Here are the same points, seen from different sides; a view may also be mirrored.
A view may leave some points out, and in a few views one point is out of place. Which views, in the order they come, and which point in each? Write none if none.

Scene 1 (5 views)
A:
  z_975 [ -8  -7 -10  -8  -7]
  z_492 [-22   0  -5 -10   6]
  z_172 [-5  0 13  2  7]
  z_909 [ -4 -16   2   1  -4]
  z_27 [-18   9   8   7   3]
  z_969 [-4  0  7 17 17]
  z_396 [-18  -4   3  -5  -9]
B:
  z_492 [-18  38  -7   3  42]
  z_969 [ 0 23 18 -7 40]
  z_27 [-7 36  5 -7 27]
  z_909 [-15  37   5   9  52]
  z_396 [-14  48   3   8  33]
C:
  z_492 [-14  29 -31  27  36]
  z_969 [ -5  27 -20  -2  21]
  z_909 [ 10  35 -35  14  34]
  z_396 [  1  26 -41  27  29]
  z_172 [  4  23 -21  14  24]
D:
  z_492 [ 20  -4 -10  -4   6]
  z_969 [22  0 20 11 -5]
  z_172 [ 18  -3   5   7 -15]
  z_396 [  9   6 -12  -1  -5]
  z_975 [ 22  11 -17   7   0]
  z_27 [13  3  7 -8 -8]
  z_909 [14  9 -8 18 -5]
E:
  z_492 [-27 -82 -13 -10 -27]
  z_172 [-35 -80 -18 -24  -5]
  z_969 [-40 -82 -31 -33 -13]
  z_975 [-29 -86 -23   3 -15]
  z_27 [-46 -80 -12 -21 -17]
  z_909 [-31 -75 -30  -6  -6]
Views with a point moved: B
  B moved: z_909

Scene 2 (7 views)
A:
  z_310 [-69 -99  10  35  45   1 -46  51]
  z_988 [-65 -95  20  54  27   3 -56  50]
  z_399 [-65 -93  17  56  30  -2 -51  63]
  z_691 [-69 -90  20  69  23  -8 -55  76]
  z_297 [-85 -96  18  60  31 -10 -60  72]
  z_332 [-48 -84  20  78  18  -7 -44  86]
  z_265 [-63 -98   7  32  48   1 -40  53]
  z_376 [-61 -99   7  27  49   5 -40  43]
  z_522 [-62 -91  23  67  20  -1 -57  62]
B:
  z_265 [ -6  69  29  13  -9 -16  42 -63]
  z_399 [-22  80  10  12   4 -25  56 -67]
  z_376 [-20  59  36  -6 -12 -21  48 -60]
  z_988 [-21  71  16   7  13 -23  60 -68]
  z_297 [-15  91  -1  27  15 -22  56 -72]
  z_522 [-32  81   4   7  13 -29  65 -68]
  z_332 [-47  97  -6   5  -8 -38  62 -64]
C:
  z_522 [  6   4 -18 -43   1 -25 -34 -35]
  z_988 [ 11   5 -20 -34 -12 -26 -38 -24]
  z_691 [  5   5 -15 -44   0 -14 -33 -49]
  z_297 [  7   8 -12 -27  -7  -4 -35 -46]
  z_399 [ 10   4 -20 -40 -15 -20 -38 -37]
  z_376 [ 21   3 -30 -31 -48 -23 -49 -19]
D:
  z_297 [-16 -40 -43  -6 -41  17 -36  30]
  z_265 [  8 -43 -35 -27 -22 -11 -21  34]
  z_332 [-13 -33 -51  10  -4  13 -63  34]
  z_376 [  7 -42 -32 -36 -18 -15 -16  33]
  z_988 [-20 -35 -36 -25 -17   5 -33  27]
  z_310 [  1 -42 -34 -28 -26  -6 -20  32]
  z_522 [-24 -33 -42 -12 -15  13 -45  28]
  z_691 [-19 -36 -46   0 -24  17 -48  30]
E:
  z_988 [-19  57  10 -38   1  -1  51 -58]
  z_691 [  8  61   2 -41   2  11  60 -63]
  z_297 [  3  46  14 -40  -4  14  63 -68]
  z_376 [-44  43   3 -47 -26  -7  51 -58]
  z_399 [-11  56   2 -42  -6   4  56 -60]
  z_265 [-34  44   1 -49 -27  -2  54 -60]
  z_522 [ -4  65   4 -38   7   4  54 -58]
F:
  z_399 [ 23   7  24   8   0  11  26 -15]
  z_522 [ 17  11  33   8 -10  15  27  -5]
  z_297 [ 19   6  42   0   0   4  34 -27]
  z_988 [25  1 23  5 -5  6 18 -6]
  z_265 [ 36  -4   2  10  14   2  17 -23]
  z_691 [ 18  20  23  17   4  22  35 -24]
  z_332 [ 10  30  29  21  -7  34  39 -12]
  z_376 [ 40  -9  -3   9  14  -1  11 -18]
G:
  z_310 [-31  64  20  -1 -15  21 -33  41]
  z_522 [-25  35  20  -7 -24   8 -64  35]
  z_265 [-32  70  15   1 -18  17 -30  41]
  z_376 [-34  69  15   8 -20  22 -24  46]
  z_691 [-23  42  21 -18 -18   3 -69  29]
  z_297 [-24  49  31 -22  -6  15 -60  28]
  z_988 [-28  41  21   0 -22  18 -50  41]
  z_399 [-27  49  19  -8 -20  10 -54  35]
  z_332 [-22  44   7 -17 -33 -15 -76  28]
Views with a point moved: B, F
  B moved: z_376
  F moved: z_691

Scene 3 (6 views)
A:
  z_189 [-60 -21  28 -26 -10   6   9  62]
  z_658 [-49 -34  46 -35   2   9  10  52]
  z_442 [-60 -29  36 -35  20   7  20  48]
  z_993 [-76 -42  49 -50  17  14  31  62]
  z_881 [-65 -35  56 -32  10   1  11  44]
  z_185 [-64 -33  47 -24   1  11  32  68]
  z_338 [-59 -38  42 -38   5  -3  13  68]
  z_114 [-70 -33  41 -36  10  -2  22  56]
  z_357 [-62 -44  33 -40  -4   4   8  44]
B:
  z_881 [-19  14  10  17   3   0 -11 -29]
  z_185 [-18 -10   5  26   5   5   9 -13]
  z_658 [-21  12  12  24  -2  16  -9 -15]
  z_114 [-22  -7  17  13   2   3  -6 -25]
  z_357 [-27   6  26  25  10  14 -20 -18]
C:
  z_114 [  7  28  49  30  22  14 -67  28]
  z_338 [  1  24  52  30  25  -1 -63  36]
  z_185 [ -2  19  47  34  22   7 -89  36]
  z_357 [ 16  12  58  16  14   9 -58  36]
  z_993 [  5  24  56  27  46  22 -77  31]
  z_442 [ 12  35  43  19  21  19 -68  40]
  z_658 [  0  19  50  19  15   9 -64  48]
  z_881 [ -1  27  58  28  13  24 -62  42]
D:
  z_338 [  7   0  24 -54 -36 -48 -20 -20]
  z_658 [  0  17  30 -48 -30 -39 -24 -22]
  z_442 [  4   9  37 -33 -39 -44 -25  -7]
  z_189 [ 12  15  27 -39 -28 -30 -24 -32]
  z_114 [  9  -2  33 -47 -35 -46 -29  -7]
  z_993 [ -5   2  33 -58 -46 -58 -33   5]
  z_357 [  2   8  22 -50 -35 -23 -27 -12]
  z_185 [ 15  11  35 -57 -40 -56 -41 -19]
  z_881 [ -6   3  34 -42 -21 -42 -34 -13]
E:
  z_658 [-21 -13 -17  14   0 -26   8   4]
  z_114 [-17  -8 -22  21 -14 -20  26  13]
  z_442 [-23  -9 -27  14  -6 -30  23  21]
  z_881 [-20  -6 -28   8  -3 -11  17   6]
  z_993 [-14 -11 -11  15 -24 -10  18  32]
  z_189 [-12 -26 -26  29 -10 -38  17  -5]
  z_357 [-12 -13 -23  32   7 -18  12  10]
  z_338 [-10  -4 -10  21 -13 -27  18   5]
  z_185 [-19 -26  -7  13 -20 -21  26   6]
F:
  z_442 [ 13 -13  27  21  14   6  -9  20]
  z_357 [ 29   2  21  20  11   7 -23   3]
  z_338 [ 24 -15  15  11  16  26 -16  10]
  z_189 [ 40 -21  20   7  -2   7 -12   8]
  z_185 [ 28 -26  11   1  27   7 -14  18]
  z_993 [ 10  -8  -2  17  28  11 -12  26]
  z_658 [ 34 -12  28  21  18  15 -20  16]
  z_114 [ 14 -18  13  17  17  10 -13   9]
  z_881 [ 24 -16  22  32  28  11 -13   7]
Views with a point moved: D
  D moved: z_189
